(in the rows, 128 means zero)
One turn sends every row of this set to another row. A few are shown first. Where does it send the rows asked after them?
j728: [ 96 183 132 134 143 182 125 122 124 102 131 114 124 110 155 150 149]
j408: [120 153 137 139 139 150 107 116 130 100 129 123 131  96 163 156 167]
j619: [103 158 117 162 141 137  92 124 128 143 123 149 162 139 145 143 136]
j734: [111 135 144 126 145 149 113 126 148  91 120 117 140  93 150 156 149]
j872: [ 85 166 137 121 150 179 131 133 140  92 122 111 133 108 139 149 134]
j513: [ 93 164 139 135 138 141 103 142  99 100 124 128 148 100 155 185 122]
j556: [106 169 120 129 142 188 107 128 130  87 119 123 125 108 139 140 133]
j127: [ 88 167 141 135 139 147 107 143  98 101 124 125 147 102 156 184 118]
j82: [106 154 147 161 154 164  99 131 137 125 120 117 137  93 144 131 153]
j507: [123 146 147 122 149 152 119 131 134 122 111 112 142  97 133 140 154]
j192: [ 87 163 110 131 143 137 116 119 121 124 128 156 167 143 139 142 144]
j330: [ 99 155 100 132 121 130 111 125 132 112 119 131 171 137 135 142 119]
j273: [101 179 135 140 164 177 125 154 137  97 126 129 128 108 135 151 136]
j718: [126 144 127 135 139 165  94 123 137  88 118 125 130  97 152 146 142]
j625: [ 92 172 106 136 123 129 123 118 121 122 131 134 167 142 149 155 141]
j986: [ 94 156 108 125 132 139 112 120 132 110 123 151 162 151 146 168 123]
j105: [126 157 133 135 141 150 108 127 119 143 112 137 141 154 156 151 112]
j336: [103 150 132 139 135 143 109 126 134 118 121 125 143 154 172 160  95]
j897: [125 148 143 146 160 147 106 147 145  97 123 132 133  94 147 157 149]
j47: [ 85 166 137 133 137 136 112 145 100 104 124 123 157 104 152 182 120]
j837: [107 161 134 156 148 131 116 152 137 126 123 126 147 146 159 151  99]
j976: [ 86 163 142 138 137 135 110 144 100 105 124 119 153 102 156 181 115]
j397: [102 162 132 151 127 130 119 122 126 132 129 108 148 144 178 147 116]
j165: [ 95 170 126 167 144 154  99 129 123 147 122 135 152 145 151 137 118]
j98: [121 162 117 125 140 149 110 124 117 138 114 153 153 152 138 156 128]
j202: [102 166 109 144 145 125 116 145 135 119 126 152 167 141 133 160 128]
j561: [ 93 170 132 153 154 175 109 132 133 121 122 127 144  98 128 131 159]
j370: [109 166 144 119 151 171 133 137 129 124 111 109 139 106 127 135 143]
j24: [ 84 175 139 134 160 185 126 129 125 109 128 123 129 117 148 129 141]
j713: [101 148 142 151 145 136 111 125 126 135 125 122 143 145 176 132 110]
j657: [114 136 144 138 153 144 102 119 133 107 126 136 141  98 156 139 164]
j817: [103 153 118 144 125 136 110 130 133 118 116 110 155 142 155 134  95]

j165 moves to j561
j897 moves to j837
Now find these:
j976 moves to j127
j718 moves to j817
j728 moves to j625
j872 moves to j986
j192 moves to j657
j370 moves to j98

One turn sends every row of this set to another row. A few are shown first. Where does it send the rows asked after them?
j582: [133 125 159 104 120 121 165 140 135 126 136 131 127 144 127 121 125 129
 125 109  97 120 144 101 145 143 131 131 133 138  93  84 110 151 133]
j113: [121 126 113 106 115 111 130 124 133 125 118 128  92 111 138 127 136 117
 149 120 145 133 143 141 154 130 108 140 115 135 134 119 157 116 113]
j667: [107 113 139 124 146 114 120 140 147 140 104 132 128 119 115 132 150 142
 150 124 103 118 142  96 143 154 121 111 147 172 111 115 137 113 124]
j748: [111 125 131 127 131 106 141 147 142 136 147  99 122 130 124 132 107 117
 105 146 121 122 122 119 141 132 142 108 133 129 136 144 112 123 152]
j94: [112 129 116 113 122 115 129 123 132 119 120 122  97 107 136 127 132 125
 148 124 145 134 136 147 155 127 117 143 116 134 135 124 160 113 110]
j750: [110 114 135 126 135 112 142 146 144 136 153  98 133 134 121 138 103 109
 112 140 131 113 118 122 141 125 143 103 134 128 125 132 115 128 150]
j458: [107 112 146 124 139 131 101 124 129 136 121 145 144 112 128  95 127 153
 112 110 122 106 153 133 134 124 115 116 123 150 114  92 143 126 103]
j519: [134 108 145 118 133 134 143 135 145 158 151 131 118 120 108 130 139 131
 145 126 139 120 131 148 148 107 133 144 115 130 135 118 168 148 150]
j743: [110 127 131 121 136 110 136 142 140 141 150 101 121 143 120 130 105 106
 106 140 119 115 121 122 150 129 139 102 131 127 126 135 107 126 153]
j804: [ 98 121 135  93 112 111 155 143 116 131 130 109 115 160 121 113 135 133
 124 134 110 129 165 109 138 143  96 111 140 165 128  87 133 123 137]
j557: [130 110 142 107 135 148 141 138 139 155 144 140 112 116 108 127 130 136
 143 112 139 122 133 145 143 104 131 140 110 128 133 114 165 147 143]
j264: [117 109 138 132 146 113 122 139 152 146 105 127 131 115 119 125 143 135
 148 124 103 114 142 100 144 156 123 114 148 172 112 116 133 110 122]
j928: [133 108 144 112 124 141 147 135 138 162 151 136 116 113 115 133 134 136
 145 120 140 126 138 143 141 107 137 150 119 128 132 120 160 148 143]
j389: [103 116 142 119 139 136  97 129 132 134 120 144 131 114 132  98 134 148
 111 117 130 101 146 136 141 121 121 113 126 153 114 101 145 132  92]
j855: [117 120 134 132 132 111 143 141 143 141 146 104 132 138 124 137 108 112
 111 146 118 121 123 123 142 127 140 100 138 124 131 135 106 126 149]
j962: [137 115 143 111 131 133 144 133 139 160 148 134 120 112 116 138 143 142
 143 119 132 117 134 136 141 109 134 145 113 123 128 120 166 143 151]
j282: [107 115 141  92 109 117 153 147 117 126 126 107 115 166 124 108 125 139
 117 133 116 138 155 111 142 143 102 113 139 160 134  83 134 117 127]
j940: [123 125 164 103 123 121 157 147 137 128 138 119 132 146 128 129 124 117
 122 107 104 124 141 102 142 137 126 128 132 136  94  82 107 153 132]
j483: [119  98 120 121 114 107 121 148 160 117 140 116 136 118 109 106 108 114
 115 128 112 136 139 154 136 127 144 131 132 106 144  93 129 137 138]
j578: [ 98 112 138  90 118 118 142 151 114 131 132 105 120 163 118 114 137 132
 125 133 114 129 153 106 141 140  98 112 145 169 138  79 138 122 132]
j493: [133 120 159  96 115 125 158 143 135 125 142 120 125 146 130 123 127 117
 128 112 102 119 142 107 140 142 130 134 131 136  94  85 108 156 134]
j434: [113 121 112 105 112 108 136 129 130 124 115 123 102 105 135 128 134 120
 143 121 146 138 139 141 154 127 117 138 119 125 133 123 160 107 111]
j627: [ 97 116 141 124 147 128  99 129 130 135 109 145 126 117 128  95 128 146
 110 119 124 102 141 133 137 132 112 113 124 156 126  90 147 132 103]
j346: [103 117 135  91 119 116 150 141 122 126 133 105 108 172 121 124 137 129
 114 135 113 126 154 108 135 141 102 112 142 167 128  88 138 121 135]
j585: [115 112 140 132 148 112 124 140 142 142 103 133 128 108 118 126 144 134
 149 119 105 118 139  97 147 150 118 118 147 164 113 119 140 108 126]
j439: [122  97 122 123 116 111 132 147 157 119 146 113 133 123 100 109 105 119
 112 124 111 143 136 153 144 121 141 138 129 110 141  94 129 136 135]
j280: [119  98 131 119 113 105 132 142 154 106 140 119 146 123 111 109 107 120
 107 123 108 143 141 151 137 125 145 136 136 113 144  93 127 136 137]
j776: [ 99 115 140 123 134 131  98 125 132 141 112 141 135 109 134  89 124 150
 116 120 116 107 143 129 138 124 117 118 122 149 121  95 146 126 101]

j519 moves to j389
j748 moves to j962
Now find these:
j113 moves to j264
j94 moves to j667
j434 moves to j585
j627 moves to j346
j855 moves to j928

One turn sends every row of this set to another row. A few are shown first. Where does it send the rows asked after them?
j88: [106 117 140 126 113 125 138 115 146 119  99 106 150 126 123 155 143 127
 130 160 132 136 138]
j958: [127 111 136 137 122 120 148 104 136 149 111 116 172 114 112 140 129 141
 101 111 127 139 129]
j448: [110 123 164 127 138 132 146 128 132 125 124 142 106 124 142 133 115 142
 146 117 129 139  93]
j97: [122 108 154 132 105 125 135 109 124 163 107 131 170 123 118 141 131 145
 124 117 132 126 116]
j865: [130 141 136 124 111 139 141 122 121  81 104 118 143 134 103 125 121 140
 129  97 118 126 146]
j621: [135 126 146 150 103 112 128 108 115 120 128 144 121 126 121 100 136 147
 121 114 153 123 136]
j844: [121 136 174 130 126 106 162 118 135 118  81 142 130 149 110 131 138 121
 135 111 131 116 131]
j347: [139 121 145 138 145 131 143 107 137 127 120 125 134 170 135 133 123 135
 153 141 124 156 114]
j445: [120 131 128 128 139 117 141 114 113  98 100 108 135 157 119 130 147 136
 136 124 153 104 111]
j232: [132 115 121 141 122 105 122 127 146 142 106 116 134 126 132 144 107 134
 146 123 159 122 143]
j189: [123  94 140 113 110 120 147 117 118 126 132  95 120 111 109 148 126 135
 126 101 116 130 128]
j815: [131 119 169 148 137 161 122 133 128 125 111 147 129 129 114 141 141 148
 138 107 106 126 130]
j903: [131 127 121 122 149 136 141  97 147 109 128 131 133 124 124 148 137 108
 133 106 118 138 105]
j885: [115 122 133 134 141 126 141 128 126 130 134 133  87 122 149 127 121 144
 128 125 117 135 111]
j972: [132 145 120 130 104 129 128 125 113  97  99 132 124 142 117 124 126 134
 136 109 118 108 150]

j448 moves to j958
j621 moves to j815
Now find these:
j885 moves to j97
j232 moves to j844
j445 moves to j347

One turn sends every row of this set to another row. A few are shown first. Where does it send the rows asked after them?
j73: [106 132 117 128 114 115 134 132 115 134 112 144 133 141 121 127 116 140
 154 118 143 159 134 121 137 111 143]
j391: [128 113 124 131 112 120 142 141  95 137 136 138 119 131 117 136 120 144
 145 113 138 150 116 122 140 103 136]
j960: [131 139 124 151 153 140 134  92 105 117 128 129 136 149 126 134 120 128
 123 156 127 107 126 124 133 132 133]
j900: [139  99 122 167 130 156 115 118 128 130 137 137 120 114 128 136 117 132
 142  90 136 139 143 142 136 162 118]
j402: [137 133 127 136 167 129 115  97 117 118 132 127 120 136 130 135 118 127
 119 163 127 108 133 125 129 152 130]
j583: [138 138 126 118 136 148 127 144 137 118 126 130 134 147 140 108 140 145
 114 126 105 119 142 154 114 116 151]
j272: [139  98 123 172 134 137 117 119 119 129 144 133 102 112 119 136 119 130
 133  97 132 132 144 136 133 162 124]
j499: [144 128 127 109 121 127 116 136 132 141 141 141 107 117 136 127 109 153
 155 124 141 165 139 135 139 128 132]
j547: [144 124 128 128 164 146 103 117 126 116 126 130 135 138 141 137 126 123
 123 157 121 111 125 130 141 161 121]
j84: [137 114 125 119 103 127 123 165 112 132 130 136 127 134 128 135 134 140
 154 115 130 151 114 129 148 126 139]
j595: [135 129 126 114 154 138 125 137 137 127 127 131 128 136 145 105 132 145
 110 124 112 122 149 150 108 114 149]
j669: [125 104 117 175 131 158 125 111 125 131 127 140 135 123 127 127 115 132
 145  89 140 138 145 139 133 150 121]
j752: [135 120 125 122 128 109 134 128 109 145 145 138  95 117 121 131 109 152
 142 120 142 157 134 124 131 110 136]
j421: [129 113 113 178 116 140 114 130 134 124 128 133 126 127 129 128 133 125
 145 102 127 132 150 137 132 172 144]
j942: [128 130 122 115 107 141 124 142 129 133 120 145 136 134 132 129 115 146
 163 119 141 164 131 133 145 123 132]
j43: [149 118 139 126  98 124 123 129 128 158 130 114 141 119 148 125 145 133
 135 113 126 133 132 120 109 143  93]
j107: [133 122 121 114 118 105 110 160 127 136 132 133 108 123 133 130 129 140
 148 127 130 155 132 126 139 142 150]
j674: [140 139 144 121  91 122 118 116 137 138 115 118 134 129 136 135 136 125
 136 124 126 139 144 118 113 150  94]
j761: [111 127 114 124 126  91 124 140 118 141 122 137 107 129 123 127 119 139
 144 128 139 157 143 118 128 124 154]
j933: [124 109 118 183 114 142 125 129 116 121 131 131 125 133 117 136 135 123
 140  98 126 126 139 133 135 162 139]
j7: [132 114 125 136 157 152 119 120 113 120 119 132 159 147 139 133 131 121
 127 146 125 106 113 127 142 143 117]
j395: [133 138 128 125 130 146 139 139 121 110 126 127 125 155 128 118 137 142
 109 124 105 114 136 147 116 106 150]
j672: [142 127 140 107 149 141 123 135 130 107 129 130 102 141 125 126 123 141
 101 127 111 118 142 150 118 118 133]
j985: [144 121 118 143 174 129 120 102 117 141 143 125 133 129 149 118 128 135
 119 155 126 107 130 128 122 139 135]
j276: [136 138 138 140  99 113 140  98 115 154 126 116 129 126 131 127 131 135
 131 120 133 136 142 113 101 125 100]
j820: [139 120 140 103 148 156 124 140 135 108 119 136 122 145 132 126 123 141
 104 119 114 122 136 151 126 114 124]
j924: [116 110 111 182 135 139 127 105 126 137 124 138 128 122 127 123 113 132
 143  95 141 138 153 136 124 149 135]
j415: [133 135 135 120 142 134 136 130 118 106 129 128 106 148 120 125 129 140
 101 128 109 116 141 143 113 107 146]
j594: [157 132 121 138 153 153 113 113 126 131 144 124 143 133 153 121 134 134
 130 156 120 110 125 138 133 152 135]
j85: [124 117 132 109 155 151 132 135 127 117 113 138 135 148 130 121 123 141
 106 114 118 122 136 147 116 101 126]
j451: [145 138 121 148 140 163 127 106 112 119 132 127 154 150 141 129 131 131
 134 152 123 108 118 133 138 138 131]
j124: [121 128 141 130  95 116 128 120 123 138 106 121 144 133 129 138 139 121
 133 116 129 134 134 112 115 139  91]
j431: [121 121 126 115 163 137 133 129 129 126 117 135 129 140 137 107 124 144
 104 119 119 122 146 146 107 100 138]
j410: [140 142 141 130 100 109 123 101 133 147 127 115 120 121 135 129 131 134
 132 127 129 139 153 117 104 142 101]
j383: [127 113 118 148 170 136 130 105 102 134 126 130 150 141 138 124 127 127
 120 146 129 105 118 122 128 130 127]
j249: [139 129 138 137  92 126 139 115 115 155 128 117 149 128 137 125 141 134
 137 112 128 130 130 118 109 124  95]
j757: [138 115 138 125 113  99 121 122 127 157 127 117 125 112 140 127 141 127
 126 118 127 132 138 112 103 144  96]
j301: [128 102 119 182 126 133 127 120 109 124 135 132 108 124 111 139 125 126
 133  97 130 125 140 129 131 156 134]
j126: [121 116 109 177 131 131 115 116 135 135 129 133 123 119 131 122 125 129
 143 104 134 135 160 137 123 167 145]
j435: [119 119 138 133 111  98 131 116 116 149 113 119 132 126 131 134 138 121
 124 116 129 131 136 105 106 135  95]

j7 moves to j383
j73 moves to j761
Now find these:
j421 moves to j933
j276 moves to j410
j85 moves to j431

